In the rows, zero is written as 128.
Each path below is one point turned by a fixed rotation once a step. After each direction that follows a path, write how fast that rotation turns it, in deg/step (0 if it stays still).
Each turn is a multiple of 5 degrees from 10 to 175, or 0.
Each row of a path follows its step; steps can be skipped.
Path 1:
step 3: [135 126 126 111 118 131 129 122 119 126 126 121 112 121 132 125 119 137
 129 123 132 116 128 131 135 132 125 135 136 123 137 126 134 132 117 131
 119 122 138 117 139 127 123 125 133 133 125 128 131 128 130 133 134 128
 124 124 135 113 128 121 124 125 118 123 132 126 128 132 124 129]
step 4: [122 138 124 132 129 131 129 134 133 130 133 125 128 133 134 122 118 130
 121 130 125 130 136 130 132 117 126 127 116 127 132 125 121 128 134 131
 109 133 116 115 123 130 129 128 123 114 118 136 139 124 118 125 126 141
 131 133 132 126 134 135 128 129 127 138 122 126 136 131 131 124]
step 6: [134 124 131 122 125 123 122 128 117 133 132 128 129 122 133 133 133 132
 135 135 138 134 137 123 132 120 126 130 116 129 131 125 128 118 130 116
 123 136 127 140 120 143 131 138 125 133 131 117 136 134 133 123 126 126
 123 128 130 128 126 116 147 124 127 127 128 130 127 133 118 123]
step 9: [129 122 128 129 118 127 126 121 145 135 121 123 127 121 126 119 129 121
 126 113 119 132 139 127 134 126 130 124 131 138 138 131 125 118 122 135
 129 120 118 126 131 131 124 130 123 140 120 133 124 129 135 121 131 123
 133 131 119 125 118 121 124 124 133 126 139 125 132 120 125 118]
step 10: [134 128 114 127 138 142 125 125 133 134 130 111 126 134 124 127 132 131
 121 124 126 122 131 126 126 133 133 141 122 126 139 124 126 136 137 128
 134 129 135 131 128 122 119 124 127 121 132 125 126 120 131 137 130 132
 126 130 132 123 133 127 128 129 129 123 111 144 131 123 122 120]
step 12: [128 124 140 133 136 126 125 117 130 125 121 131 135 134 123 124 132 133
 137 125 125 134 133 129 119 123 116 131 135 123 119 132 137 126 122 127
 137 129 134 121 118 126 129 141 133 122 136 128 134 129 132 142 129 130
 137 135 135 120 116 127 131 126 114 118 132 127 125 132 122 131]
step 15: [120 128 132 129 125 127 147 126 128 133 135 139 123 133 138 131 130 135
 123 120 122 136 137 139 118 131 133 125 122 131 138 129 131 128 133 133
 122 133 133 122 131 140 134 131 126 117 120 130 130 126 122 130 123 131
 133 129 119 128 140 128 133 128 135 116 131 120 134 138 126 117]
step 20: [130 131 131 134 118 116 115 127 128 126 119 131 128 127 135 121 118 119
 130 121 131 132 129 135 138 126 128 121 115 130 130 126 116 129 129 135
 120 128 117 120 132 119 128 121 117 137 129 121 124 133 120 129 143 130
 125 125 129 129 130 114 125 128 125 126 134 123 123 127 131 118]
step 22: [117 135 119 136 130 122 127 131 121 134 145 117 128 126 128 124 132 139
 130 134 134 133 125 124 143 124 132 122 120 123 122 131 128 137 122 134
 122 129 127 127 129 131 145 135 132 126 128 128 133 123 128 127 118 131
 117 126 131 137 129 133 129 124 133 137 123 122 141 135 127 122]
step 23: [136 127 140 125 125 126 121 117 127 127 131 130 127 130 120 135 130 125
 129 126 124 121 129 129 130 132 120 120 136 122 112 131 125 121 126 119
 135 131 128 131 117 132 130 128 133 129 120 140 135 128 128 135 124 142
 129 129 123 142 118 120 132 134 116 136 134 126 116 121 121 126]
Directions:
[127 129 131 127 127 129 127 128 127 127 126 129 130 127 132 128 128 132
 128 130 130 125 130 128 130 129 127 125 129 126 127 128 127 130 125 128
 126 128 128 128 129 127 127 127 127 131 126 128 129 127 127 128 128 129
 129 126 128 130 130 129 127 130 128 126 127 130 127 130 132 126] -> 20
[128 125 127 128 125 128 126 130 131 128 126 127 129 123 126 128 129 129
 129 130 128 131 128 129 131 128 125 126 126 130 128 130 128 130 128 128
 128 128 127 125 130 131 128 132 129 129 129 128 129 126 125 129 127 129
 128 128 128 127 128 128 131 128 127 127 128 127 129 126 128 128] -> 135
Path 2:
step 1: [129 134 128 127 134 123 140 135 131 131 124 130 128 123 123 130 125 114
 138 137 141 125 120 123 116 126 124 135 133 139 122 139 124 124 125 132
 127 131 125 128 133 138 127 121 132 121 129 129 126 125 128 115 128 141
 117 117 127 143 118 129 126 113 125 131 137 131 130 130 131 117]
step 2: [128 141 135 135 131 130 124 138 131 131 126 131 120 118 125 136 124 126
 134 133 118 128 128 127 123 134 128 129 115 133 119 123 131 130 144 130
 122 129 119 144 130 134 121 120 126 126 126 131 119 106 132 123 126 130
 129 129 116 135 123 137 127 128 130 133 134 130 144 129 134 124]
step 8: [132 126 121 124 143 127 133 121 126 124 129 118 122 118 120 135 117 131
 136 148 128 118 123 131 128 123 127 131 125 148 123 128 120 129 128 134
 123 124 131 141 132 138 122 128 122 119 128 132 124 125 125 124 132 130
 123 136 133 125 141 130 121 129 126 124 140 127 123 118 129 133]
step 10: [126 129 136 130 124 139 133 131 124 127 128 140 119 120 130 127 131 119
 138 135 121 115 130 128 124 120 125 130 120 133 125 136 129 123 143 126
 119 135 115 128 137 134 127 125 122 122 129 131 127 119 116 116 122 131
 127 139 127 133 135 127 133 123 134 118 127 122 133 131 128 110]
step 11: [136 134 126 115 133 131 126 126 128 118 134 114 123 113 123 123 128 133
 133 136 126 117 113 122 123 119 136 130 116 132 124 115 131 124 129 118
 131 125 126 130 136 149 127 128 125 125 134 133 124 126 132 131 122 132
 129 129 120 133 137 134 131 133 130 129 134 124 132 126 125 115]
step 19: [136 135 140 124 129 133 142 127 126 122 125 134 122 124 119 125 126 123
 139 135 131 126 114 121 124 128 132 137 125 148 126 128 132 128 131 131
 126 122 127 129 142 139 130 124 136 129 136 130 130 135 132 124 124 133
 115 120 128 128 121 126 135 126 123 131 140 130 132 134 131 109]
step 20: [136 139 126 125 129 130 120 126 133 122 121 127 125 129 114 133 121 127
 138 144 123 133 126 132 130 126 121 133 119 129 116 122 129 115 137 130
 123 131 123 134 130 137 125 120 119 121 124 128 117 121 131 133 130 129
 126 131 124 127 115 135 130 125 128 147 132 133 140 128 138 125]
step 21: [137 146 131 125 129 130 134 130 123 125 138 130 137 126 127 125 125 110
 128 145 120 122 123 132 127 119 125 123 126 129 122 128 124 134 133 133
 120 130 140 134 128 129 129 129 133 113 133 135 115 119 126 132 133 136
 133 130 128 138 118 132 124 113 129 119 130 131 126 134 125 130]
step 22: [139 133 135 120 132 123 126 142 125 137 128 135 124 118 119 136 131 122
 127 134 133 126 121 123 122 127 120 128 120 140 122 132 132 132 133 134
 122 133 124 135 140 131 123 129 130 125 129 128 136 121 132 137 121 130
 124 118 132 128 115 144 130 128 132 117 136 115 130 127 114 120]
step 24: [127 139 140 118 136 140 136 133 117 124 123 115 134 124 123 133 124 119
 129 139 122 127 129 122 124 124 128 144 130 134 117 135 123 127 121 127
 122 123 138 138 134 125 126 124 123 114 137 135 126 122 134 127 128 122
 123 127 135 138 134 124 128 128 134 129 133 141 131 127 123 125]
Directions:
[124 127 125 125 127 126 127 127 125 129 128 126 127 128 128 131 126 129
 127 127 128 127 127 127 128 126 128 127 126 128 127 127 130 127 128 125
 126 129 125 127 128 126 129 128 127 126 128 130 128 129 127 129 126 127
 128 131 129 128 133 126 127 128 129 126 128 128 125 128 127 127] -> 20
[128 128 126 128 129 126 126 130 129 127 129 128 128 128 127 127 129 128
 132 131 129 130 130 129 130 126 126 127 128 128 127 128 124 131 127 130
 130 128 129 126 127 127 125 129 129 126 131 129 126 129 129 132 128 128
 128 130 127 126 129 128 128 127 128 127 129 129 126 128 128 129] -> 85
[128 128 128 130 128 128 127 126 126 126 131 129 128 129 128 127 128 127
 130 126 130 127 127 127 128 130 125 128 129 128 128 127 128 127 129 128
 127 128 128 130 127 129 128 129 130 128 129 131 126 128 126 127 127 131
 127 126 129 125 128 124 126 127 126 125 124 129 127 130 129 128] -> 160
[124 130 129 129 126 128 127 131 129 129 130 127 130 130 128 127 127 127
 130 128 126 126 128 129 129 129 127 128 127 126 129 127 127 125 127 126
 131 125 126 128 129 128 127 128 127 128 130 130 129 129 127 126 128 128
 124 127 128 129 128 126 131 128 130 130 128 131 130 128 128 125] -> 80
[128 129 126 129 128 129 127 128 125 125 128 128 125 130 129 127 129 128
 129 127 130 126 125 128 129 128 130 127 126 129 127 127 129 127 127 130
 129 129 125 127 127 127 130 129 130 127 129 128 127 128 129 126 129 129
 128 131 125 129 126 130 128 125 127 130 129 125 130 129 129 128] -> 40
Path 3:
step 3: [121 129 128 127 131 125 132 135 132 130 133 129 131 136 118 132 130 138
 124 125 127 128 138 122 141 123 133 115 125 133 130 126 130 131 117 115
 134 132 132 126 126 119 132 112 127 123 131 141 130 127 126 129 138 133
 135 119 129 131 133 124 125 112 134 129 124 129 125 121 140 126]
step 4: [134 124 124 119 127 120 127 124 139 122 132 130 128 140 125 124 124 131
 134 124 135 128 133 140 141 120 128 119 134 134 125 132 139 130 129 131
 117 135 120 129 126 114 132 120 124 132 126 128 116 133 130 127 132 123
 126 134 128 129 135 137 130 115 119 131 127 139 132 119 131 128]
step 11: [115 128 137 120 131 124 133 131 129 136 136 130 129 124 123 129 136 129
 134 124 124 125 133 128 124 137 126 137 114 122 132 126 129 124 128 121
 125 133 130 126 114 128 130 133 137 124 125 120 140 130 129 128 118 121
 113 141 115 129 128 138 132 130 127 123 133 119 131 129 136 132]
step 13: [126 116 131 123 136 125 132 127 127 128 124 139 119 122 125 128 134 136
 124 131 137 131 125 120 137 130 126 143 133 131 132 124 124 133 121 111
 137 128 136 124 142 126 129 129 135 128 139 118 127 127 134 132 129 135
 131 127 131 123 141 130 131 129 134 125 118 132 122 124 127 134]
step 14: [137 129 118 124 119 134 132 129 128 129 140 136 126 137 122 122 136 123
 124 124 119 125 125 126 125 131 132 129 135 126 133 122 132 136 125 109
 126 131 139 125 132 125 134 117 130 138 140 123 128 128 122 130 132 122
 124 125 134 126 141 134 121 125 119 137 119 127 126 124 131 130]
step 16: [129 142 130 125 132 121 132 124 137 131 130 133 126 131 128 122 120 132
 128 131 127 128 127 129 121 135 134 137 129 141 136 126 129 125 133 123
 121 138 124 142 136 130 120 135 130 113 123 119 122 124 129 123 132 130
 128 133 128 133 131 125 119 142 111 132 135 125 129 124 132 125]
step 18: [138 128 125 127 139 122 125 124 122 136 121 131 123 118 142 136 117 136
 129 124 125 123 139 124 135 127 128 134 118 140 129 115 117 123 125 130
 136 124 125 127 128 131 123 129 121 137 121 139 133 127 127 127 131 136
 136 119 128 133 127 129 125 136 130 123 121 131 125 130 133 124]
step 19: [136 136 133 133 128 129 122 136 140 134 125 132 121 125 138 122 126 135
 121 126 124 130 128 116 133 127 123 125 126 132 128 116 145 128 129 125
 124 123 127 141 125 122 130 128 123 132 134 146 135 134 129 121 131 130
 124 116 132 127 127 143 125 123 126 120 121 123 126 125 129 128]
step 20: [124 125 138 130 132 128 123 131 137 129 116 119 125 137 128 137 129 127
 129 118 128 116 123 131 133 123 119 129 138 126 122 130 136 129 126 131
 128 130 129 131 120 113 142 115 119 133 123 130 138 126 125 121 127 122
 125 123 136 134 121 127 120 122 127 119 124 131 126 131 120 123]
step 24: [132 125 119 129 137 135 124 141 132 123 122 134 127 126 135 123 126 135
 127 128 122 126 130 125 123 120 140 129 133 125 127 126 133 130 122 125
 131 124 127 125 138 139 138 132 136 122 135 134 123 138 134 137 138 131
 132 134 129 123 126 132 135 124 133 146 120 127 124 125 130 144]
Directions:
[128 129 127 127 124 127 128 125 129 126 128 127 131 127 129 126 126 128
 130 128 128 127 127 127 129 129 128 127 128 128 125 129 130 127 128 126
 125 131 127 125 126 128 129 126 129 124 125 127 130 126 129 125 127 126
 128 129 129 129 129 127 129 129 127 128 127 127 128 124 127 127] -> 65
[127 126 127 128 128 127 130 127 125 127 123 125 127 128 129 130 128 130
 128 130 129 130 127 129 129 126 127 128 129 127 127 126 129 130 129 130
 130 128 129 126 126 124 126 129 129 129 128 127 129 125 127 130 128 126
 128 127 127 128 128 125 126 129 126 129 129 130 127 127 127 128] -> 140
